Rotation paths and how fast each direction turns (degrees per step):
Each turn is a multiple of 5 degrees from 10 to 175, or 0.
Each row of a path follows its step; steps can be skipped.

step 3: [ 0.57  0.92 -0.25  0.19  0.22  1.65 -0.69  0.20  0.52  0.70  0.13 -0.04
 -1.20  0.66 -1.61 -0.47 -0.68  0.91 -1.07 -0.65 -0.78 -1.01  0.87 -2.00
 -0.22 -0.29  0.29  1.13  0.28  0.56 -0.81 -1.00  0.84  0.98  0.62  1.38
 -1.07  0.16 -1.01  0.15 -0.39 -0.76 -2.56  0.19  0.42  1.14 -0.20  0.54
  1.19  0.51  0.14  1.03 -2.73  0.68 -1.56  1.30 -0.51 -1.91 -0.77  0.81
 -1.66 -2.09  0.27 -1.43 -0.93  0.04 -0.55]
step 5: [-1.79  0.41  1.34 -0.88 -0.44 -1.39  0.96  0.35 -0.64  0.01 -0.99  0.30
  0.04 -0.93 -0.14  0.43 -1.06 -1.13 -0.55  1.12 -2.02  0.85 -1.05  0.12
 -1.20  0.87 -0.61  1.18  0.13  1.21  0.48  1.19  0.05 -0.47 -0.83  0.37
  1.73  0.34  0.39  1.28 -1.90 -1.08  0.59 -1.89 -0.95  0.53 -1.31  0.31
 -0.41  0.79 -0.42 -0.92 -1.24  1.19 -0.53  2.20 -2.02  1.33  0.25  0.55
  0.03 -0.07  1.00 -1.05  0.88  1.37  1.18]
step 11: [-1.06 -0.13 -0.06 -0.37  0.35  0.09 -0.82  0.52 -1.64 -0.16  0.51 -1.15
  0.79 -0.75  0.28 -2.05 -0.10 -0.50  0.26 -0.77  0.22  1.77 -1.19 -1.17
 -1.40 -0.19  1.16 -0.92 -2.49  0.16 -1.38  0.34  1.24 -0.28  0.33  0.90
 -0.69  1.30 -1.46  0.67 -0.28 -0.35  1.05 -0.59 -1.33 -0.67 -1.54  0.42
 -0.10  0.84  0.13  0.26 -0.45 -0.54 -0.21 -1.14 -1.78  1.32  2.40 -0.55
  1.75  0.65  1.38  0.66 -0.52  1.00  1.70]
step 16: [ 1.41 -0.18  0.92  0.49  0.80 -1.60  0.98  0.33 -0.04  0.42 -0.01  0.34
  0.87  0.93 -2.40 -2.32 -0.44  0.35  0.32 -1.31  0.82  1.25 -1.56  0.70
  0.26 -0.66 -0.67  1.40 -0.81 -1.56 -0.86  0.35  0.45  1.06  0.37  1.08
 -0.42  0.78  2.90  0.35  0.88  0.67 -1.40  0.90  0.61  0.80 -0.82 -0.36
 -0.90  0.34  1.88  0.46  0.68  0.69 -0.81  1.50 -0.58 -1.67 -0.34  0.45
 -0.38  0.43  0.50 -0.48 -1.69  0.57  0.76]
step 30: [ 0.30  1.21 -0.63  1.24  0.42 -1.74  0.19 -1.00 -0.03  2.07 -1.23  1.11
 -0.32  1.42 -0.87  0.24 -1.66  0.57 -0.54  0.53 -0.45  2.01  0.03 -1.78
  1.42  0.22  0.73 -0.43 -0.03  3.01  0.41 -2.56 -0.30 -0.60 -0.66  0.51
  0.21  1.64 -0.57 -0.71  0.37 -0.20 -0.44  0.26 -1.22 -1.26 -0.42  0.17
  0.51  1.78 -0.43  0.06 -0.63  1.15  0.52  0.64  0.06 -1.77  0.58 -0.89
 -0.91  1.04  0.37 -0.46  0.50 -0.92 -0.11]
step 32: [-0.30  1.41 -0.82 -0.52 -0.38 -1.19 -0.56 -0.16 -0.07 -1.34  0.85 -0.52
  1.13  0.19  0.37  0.31  0.08  0.31 -0.25 -0.43 -1.04 -0.94  1.47 -0.65
  1.05  0.30 -0.08  1.72  2.60 -1.97  1.38 -1.11 -0.11 -0.19 -0.13  2.24
  1.33  1.18 -1.20  0.78 -0.66 -1.00 -1.13  0.17 -0.36  2.16 -0.38  0.43
  0.42  1.17 -1.04  0.07 -0.15 -0.43  0.44  0.64 -1.34  0.17  0.89  2.39
  1.42 -0.62  0.93 -1.67 -0.34  0.82 -0.51]
step 34: [-0.48 -2.13 -0.52 -0.29  0.67 -1.43  0.57  0.19 -0.64  0.90  0.60  0.76
  1.79 -1.01 -1.81 -0.85 -1.13 -0.22  0.27 -0.12  1.02  0.62 -0.02 -0.62
  0.14  1.18 -0.90  1.17  0.28  0.18 -0.56  0.50 -0.15  0.04 -1.23  1.99
  0.64  0.51  1.00 -0.39 -0.82  0.27 -0.15 -0.99 -0.51 -0.91  0.40  0.02
  0.18 -1.78  1.74  0.97 -1.67  1.41 -1.53 -0.06  1.65  1.18  0.32  0.26
 -1.02  1.31  2.14 -1.77  0.15  0.18  1.78]
step 36: [-0.87  1.37 -0.11  0.31  1.64  0.21 -0.57 -0.52 -0.88 -0.30 -0.53 -0.08
 -1.35  1.81 -0.53  0.48  0.73 -0.16  0.33 -0.25  0.41  2.28  1.46  0.53
 -0.52  0.10 -0.69 -0.40  0.00  0.50 -0.16  0.39  2.89  1.41 -0.74  0.02
  1.01  1.42 -0.75 -1.42 -0.72  0.86  0.06  0.69 -1.82  0.65 -2.00 -0.06
  3.24  0.76  0.44 -0.44 -0.79 -1.13 -0.79  0.01  0.21 -0.70 -0.02  1.05
 -1.42 -1.30  0.40 -0.56  0.64 -0.08 -0.61]
Directions:
[-0.16  0.25  0.18  0.60 -0.60  0.18 -0.12  0.10  0.01 -0.14 -0.02  0.11
  0.48  0.25 -0.02 -0.06  0.19  0.39 -0.16 -0.25  0.02 -0.29  0.23 -0.10
  0.33 -0.02  0.17 -0.27 -0.53 -0.09 -0.45 -0.02  0.05  0.07 -0.11 -0.08
  0.37 -0.22 -0.14  0.09 -0.08 -0.24  0.17  0.36  0.38 -0.08 -0.42 -0.45
  0.18 -0.03  0.16  0.33  0.26 -0.30 -0.48  0.09 -0.04 -0.02  0.04  0.18
  0.16 -0.22  0.26 -0.27 -0.40  0.26  0.07] => 85
[ 0.02  0.40 -0.15  0.04 -0.04 -0.18  0.66  0.03  0.17 -0.23  0.20  0.54
 -0.35 -0.05  0.21  0.06  0.16 -0.24  0.16  0.03  0.05  0.61 -0.29  0.37
 -0.05 -0.11  0.06 -0.48 -0.24  0.03  0.06 -0.27 -0.22  0.09 -0.27 -0.10
 -0.28 -0.05  0.00 -0.25 -0.06  0.15  0.03 -0.03 -0.30 -0.12 -0.01  0.03
  0.05  0.15  0.21 -0.60  0.37 -0.11 -0.41  0.12  0.00 -0.21 -0.41  0.39
 -0.02  0.32  0.08 -0.46 -0.44 -0.08  0.14] => 125
[-0.03  0.07 -0.18  0.16 -0.38 -0.16 -0.10 -0.08  0.84  0.68  0.28  0.31
 -0.10  0.09 -0.46 -0.04 -0.21 -0.15 -0.11 -0.16  0.07  0.00 -0.26 -0.05
  0.08 -0.23 -0.35 -0.25 -0.17 -0.12 -0.09  0.09 -0.14  0.26  0.46  0.05
  0.40 -0.21 -0.31  0.22  0.20  0.16 -0.19  0.17 -0.57  0.02  0.00  0.30
 -0.01  0.06 -0.28  0.12  0.22  0.15  0.45 -0.37 -0.18  0.08 -0.11  0.11
  0.23 -0.18 -0.14  0.24 -0.14  0.13  0.38] => 25
[ 0.45  0.18 -0.03  0.42 -0.14 -0.14  0.27  0.14 -0.14  0.17  0.10  0.14
 -0.06  0.23  0.08  0.01 -0.15  0.35  0.26  0.17  0.26  0.02  0.04  0.47
 -0.27 -0.22 -0.15  0.08  0.05 -0.21  0.12 -0.37  0.28  0.02  0.07  0.35
  0.43 -0.16  0.34 -0.15 -0.50 -0.11  0.15  0.18  0.02  0.21  0.63 -0.45
 -0.40 -0.05 -0.05  0.03 -0.10 -0.30  0.36  0.16  0.05  0.01  0.49 -0.27
 -0.31  0.09 -0.41  0.22 -0.48 -0.17  0.10] => 175
[ 0.05 -0.16 -0.06 -0.30  0.25  0.11 -0.41  0.37  0.55 -0.09  0.00  0.39
 -0.43 -0.03  0.28  0.36 -0.21  0.13  0.34 -0.23 -0.08  0.05  0.04 -0.20
 -0.56 -0.02 -0.22 -0.35 -0.08 -0.18 -0.01 -0.01 -0.19  0.10  0.16 -0.11
 -0.17 -0.27  0.47  0.12 -0.14 -0.83  0.23  0.15 -0.08  0.01 -0.24 -0.07
  0.09 -0.06  0.03  0.11  0.05  0.05 -0.24 -0.24  0.01 -0.08  0.44 -0.42
  0.19  0.23  0.06 -0.15  0.10  0.37 -0.45] => 175
[ 0.13  0.27  0.42  0.15 -0.30 -0.19 -0.83 -0.17  0.08 -0.05  0.24 -0.03
  0.08  0.14  0.00 -0.10  0.31 -0.50  0.16  0.47  0.14 -0.07 -0.18  0.11
 -0.11 -0.04  0.06  0.10 -0.14 -0.05 -0.29 -0.39  0.01 -0.32 -0.54 -0.27
 -0.09  0.45  0.32 -0.01  0.02 -0.16 -0.02  0.27 -0.23 -0.10 -0.27  0.36
  0.20 -0.06 -0.16 -0.23 -0.58  0.24  0.11  0.23 -0.28  0.05  0.03 -0.18
  0.20 -0.03 -0.46 -0.04 -0.34  0.04 -0.03] => 55
